Small tables with named rows and columns. After each table, cells are looked up by row and column.

tepeg:
	las	leko	beb	das	ler	bib	talod	rarad
zom	-4.5	4.3	-5.5	-5.8	-2.5	-4.3	1.5	-4.4
kuf	-7.9	-5.0	-0.2	0.1	-4.4	-3.3	2.2	0.3
seda	-4.6	1.3	-1.1	-0.8	-2.7	-3.5	-1.9	-3.5
fefubi	-1.7	5.1	-2.8	-3.4	-0.9	-2.8	-9.9	-2.8
pudu	-4.0	-0.4	-3.5	-3.7	-1.2	-2.1	-5.9	0.0
falus	-7.7	-2.4	-1.7	-1.9	1.1	0.7	-4.4	-4.0
fene	-1.2	-2.6	-3.3	-2.8	-4.0	-3.6	-2.1	-2.0
gilo	-6.0	-4.7	-2.6	-2.5	-1.2	-0.8	-2.3	-0.4
rof	-4.7	2.5	-6.7	-6.7	-1.0	-2.7	-7.6	1.7

leko of falus is -2.4
las of rof is -4.7
rarad of falus is -4.0
rarad of rof is 1.7
bib of gilo is -0.8
beb of rof is -6.7
beb of fene is -3.3
ler of kuf is -4.4
beb of kuf is -0.2
beb of falus is -1.7
talod of gilo is -2.3
las of falus is -7.7
rarad of fefubi is -2.8
bib of zom is -4.3
leko of seda is 1.3
das of kuf is 0.1

rodipap:
,sidi,fifim,movufim,tobo,fug,lat,fik
fali,-2.4,-2.2,-0.9,-0.9,-2.1,-4.5,0.8
posefur,-1.3,-1.1,-0.5,-3.9,-3.9,-2.1,-1.8
ril,-2.0,-0.8,-2.8,0.6,-0.6,-3.8,-3.3
tifebi,-4.3,-1.4,-0.7,3.7,-1.0,-5.3,-6.1
nol,2.0,-0.3,-3.5,3.1,-2.0,-0.6,-6.7
gom,-4.1,-2.3,1.1,-4.9,5.2,-1.0,-0.6
fezeg,-0.7,-1.8,-2.6,-2.9,-2.2,-2.9,-1.7
fomovu,-1.7,-2.3,-0.2,-0.9,-3.1,2.6,-2.8
poko,0.4,-2.7,1.3,-2.2,-3.7,-3.3,-4.4
sule,-1.2,-1.6,-2.3,-1.8,-2.3,0.0,-1.0

fug of gom is 5.2
fik of fomovu is -2.8
tobo of fali is -0.9
lat of fezeg is -2.9
sidi of fomovu is -1.7
sidi of fali is -2.4
movufim of sule is -2.3

Table gem
,fele,lezigo,gef,fom,nupo,kitufuv,vivur,gipegus,gep
von,0.862,0.836,0.461,0.260,0.987,0.208,0.770,0.127,0.931
pota,0.735,0.498,0.540,0.852,0.858,0.712,0.429,0.313,0.239
tikat,0.908,0.502,0.328,0.483,0.170,0.436,0.655,0.215,0.534
nudive,0.372,0.742,0.917,0.968,0.745,0.631,0.477,0.242,0.380

vivur of tikat is 0.655
fom of pota is 0.852
gef of nudive is 0.917
kitufuv of nudive is 0.631
gef of tikat is 0.328
kitufuv of tikat is 0.436
lezigo of nudive is 0.742
gep of von is 0.931
fom of nudive is 0.968
fele of pota is 0.735
lezigo of tikat is 0.502
gipegus of tikat is 0.215
gep of tikat is 0.534
gipegus of pota is 0.313
gef of von is 0.461
gep of nudive is 0.380
gep of pota is 0.239
Row with the largest fele: tikat

Table gal
	poz	viko	fav	bofanut	raroris
zigarok	133	129	126	191	137
zafima	138	130	143	88	133
siv	136	152	138	154	136
fug	136	137	130	57	131
gib	135	231	137	127	135
rigodil	138	140	135	155	136
dedil	138	117	137	129	134
topure	135	156	133	158	136
beko	132	146	133	102	136

dedil, viko => 117
siv, raroris => 136
beko, raroris => 136
rigodil, poz => 138
fug, poz => 136
fug, raroris => 131
beko, poz => 132
topure, poz => 135
topure, raroris => 136
gib, viko => 231
topure, viko => 156
zigarok, bofanut => 191
dedil, raroris => 134
dedil, poz => 138
rigodil, raroris => 136
gib, raroris => 135
siv, poz => 136
zigarok, viko => 129

Table rem
         vefibe  fuf  kufetiz  zeg  mukizek  voke  zot
buzekiv      29   51       74   23       32    76   50
sokiku       75   60       45   49       71    78   57
gesik        46   43       76   49       58    78   48
soz          25   53       60   50       13    30   73
litiz        31   44       69   74       27    26   72
bil          60   48       49   63       61    42   46
puzodom      60   50       47   61       64    44   42
posik        50   52       67   47       47    61   49
kavozik      72   53       37   83       61    31   65
muz          56   62       77   40       72    84   41
tozuga       62   73       42   31       66    83   54

zot of bil: 46
kufetiz of puzodom: 47
vefibe of kavozik: 72
vefibe of soz: 25
zeg of gesik: 49
fuf of puzodom: 50
vefibe of bil: 60
zot of posik: 49
zot of buzekiv: 50
zeg of sokiku: 49
zeg of buzekiv: 23
fuf of muz: 62
vefibe of litiz: 31
kufetiz of muz: 77

pagez
fields: nimagom, gaf, mib, pagod
pob: [161, 103, 105, 87]
tusegi: [155, 109, 87, 149]
sato: [170, 94, 125, 76]
neminu: [161, 103, 192, 155]
kopig: [141, 123, 131, 50]

What is the mib of neminu in pagez? 192
What is the gaf of neminu in pagez? 103
What is the mib of sato in pagez? 125
What is the pagod of neminu in pagez? 155
What is the pagod of sato in pagez? 76
What is the pagod of tusegi in pagez? 149
What is the mib of pob in pagez? 105
What is the pagod of kopig in pagez? 50
What is the nimagom of neminu in pagez? 161
What is the nimagom of sato in pagez? 170
What is the mib of tusegi in pagez? 87
What is the pagod of pob in pagez? 87
What is the nimagom of pob in pagez? 161
What is the nimagom of tusegi in pagez? 155
What is the gaf of tusegi in pagez? 109
What is the gaf of sato in pagez? 94
What is the mib of kopig in pagez? 131
What is the gaf of kopig in pagez? 123
What is the nimagom of kopig in pagez? 141
What is the gaf of pob in pagez? 103
Which row has the largest mib? neminu

gano
cols = sitilor, kur, leni, godemod, kun, lam, disuv, runi, bira, miseg
gup: [-4220, 2850, 5647, 7236, 1589, -3730, -6238, -3903, 1191, -977]
sir: [884, 1416, -443, -3790, -1402, 6043, -3056, -4264, 419, 3281]
fegipef: [1165, 864, 1176, 875, -3266, -443, 3228, 2372, -1780, 1827]
tiv: [2703, 531, -680, -539, -2326, 3762, -2072, -3375, 2135, -1537]
zaten: [7231, -192, -1365, -4220, 342, -983, 237, -2475, -2348, 74]
fovu: [2759, -4148, -3581, 4600, 4961, -2668, 3827, 3385, 3248, -478]

What is the kur of sir in gano? 1416
What is the kun of fegipef in gano? -3266
What is the disuv of sir in gano? -3056
What is the leni of zaten in gano? -1365
What is the disuv of fegipef in gano? 3228
What is the godemod of sir in gano? -3790
Row with the largest kur: gup

Table lotelu
|  | rabuka | leras | sipa | damid | pesu | sapa | gitolit | sud |
|---|---|---|---|---|---|---|---|---|
| doz | 173 | 213 | 128 | 197 | 145 | 161 | 215 | 134 |
| butom | 139 | 223 | 156 | 195 | 80 | 112 | 214 | 207 |
| tef | 148 | 146 | 141 | 167 | 127 | 134 | 139 | 94 |
| debop | 97 | 204 | 150 | 158 | 194 | 168 | 116 | 121 |
| pemivo | 160 | 180 | 124 | 170 | 190 | 141 | 215 | 60 |
| rez | 176 | 214 | 219 | 190 | 190 | 201 | 161 | 215 |
| zigid | 195 | 180 | 155 | 157 | 107 | 131 | 152 | 157 |
| rop | 131 | 161 | 129 | 127 | 126 | 184 | 114 | 185 |
| par | 163 | 166 | 240 | 176 | 201 | 130 | 133 | 125 |
| bal | 193 | 183 | 145 | 123 | 182 | 251 | 171 | 154 |
| kovosaz | 193 | 164 | 158 | 171 | 166 | 108 | 179 | 143 |
| duguka | 125 | 155 | 117 | 151 | 177 | 182 | 176 | 194 |

sud of rop = 185
sud of kovosaz = 143
rabuka of debop = 97
sud of pemivo = 60
pesu of debop = 194
gitolit of rop = 114
sapa of debop = 168
pesu of par = 201

debula =
	bepo	vel	zuf	demunu	rak	zorosad	mimaf	durig
dasages	152	236	148	153	132	159	162	130
bugev	153	166	154	159	173	148	163	186
mig	158	158	160	146	136	166	164	167
tinav	158	28	127	154	179	148	197	186

bugev, zorosad => 148
mig, mimaf => 164
dasages, zuf => 148
dasages, bepo => 152
mig, zuf => 160
bugev, bepo => 153
mig, bepo => 158
mig, zorosad => 166
mig, vel => 158
tinav, bepo => 158
bugev, rak => 173
dasages, vel => 236
bugev, vel => 166
Row with the largest demunu: bugev

puruzum:
,nub,ked,tet,kapozis
zimanu,152,81,162,205
pob,97,172,173,33
numusi,123,204,164,30
fekuv,200,169,101,135

nub of numusi: 123
kapozis of numusi: 30
kapozis of pob: 33
kapozis of fekuv: 135
ked of fekuv: 169
tet of zimanu: 162
nub of pob: 97
tet of fekuv: 101
ked of numusi: 204
tet of numusi: 164
nub of zimanu: 152

Table duz
|  | revufif | lak | lofis | kifabe | gezaz | zak | muzose | fem | rav |
|---|---|---|---|---|---|---|---|---|---|
| gosumer | -1611 | 4775 | -1923 | 6508 | -1356 | -3097 | -3638 | -2733 | 318 |
| fer | 2335 | 1230 | -298 | -897 | -5817 | -4451 | 880 | 920 | -5705 |
| fimi | 1248 | 5988 | -1239 | -9873 | -249 | 2454 | -1506 | -3017 | -3706 |

rav of gosumer is 318
lak of fimi is 5988
fem of gosumer is -2733
revufif of gosumer is -1611
muzose of fer is 880
lofis of gosumer is -1923
muzose of gosumer is -3638
lofis of fimi is -1239
revufif of fimi is 1248
zak of fer is -4451

mirefe =
,femim,mig,musa,bibom,vudamod,vula
lateve,42,191,147,156,80,225
saz,238,146,153,210,19,118
muz,122,118,159,176,148,167

muz, vula => 167
lateve, vudamod => 80
muz, femim => 122
lateve, vula => 225
saz, bibom => 210
lateve, musa => 147
lateve, femim => 42
saz, vula => 118
muz, mig => 118
lateve, bibom => 156
saz, femim => 238
saz, vudamod => 19
muz, bibom => 176
lateve, mig => 191
saz, mig => 146
muz, musa => 159
muz, vudamod => 148
saz, musa => 153
Which row has the largest musa? muz

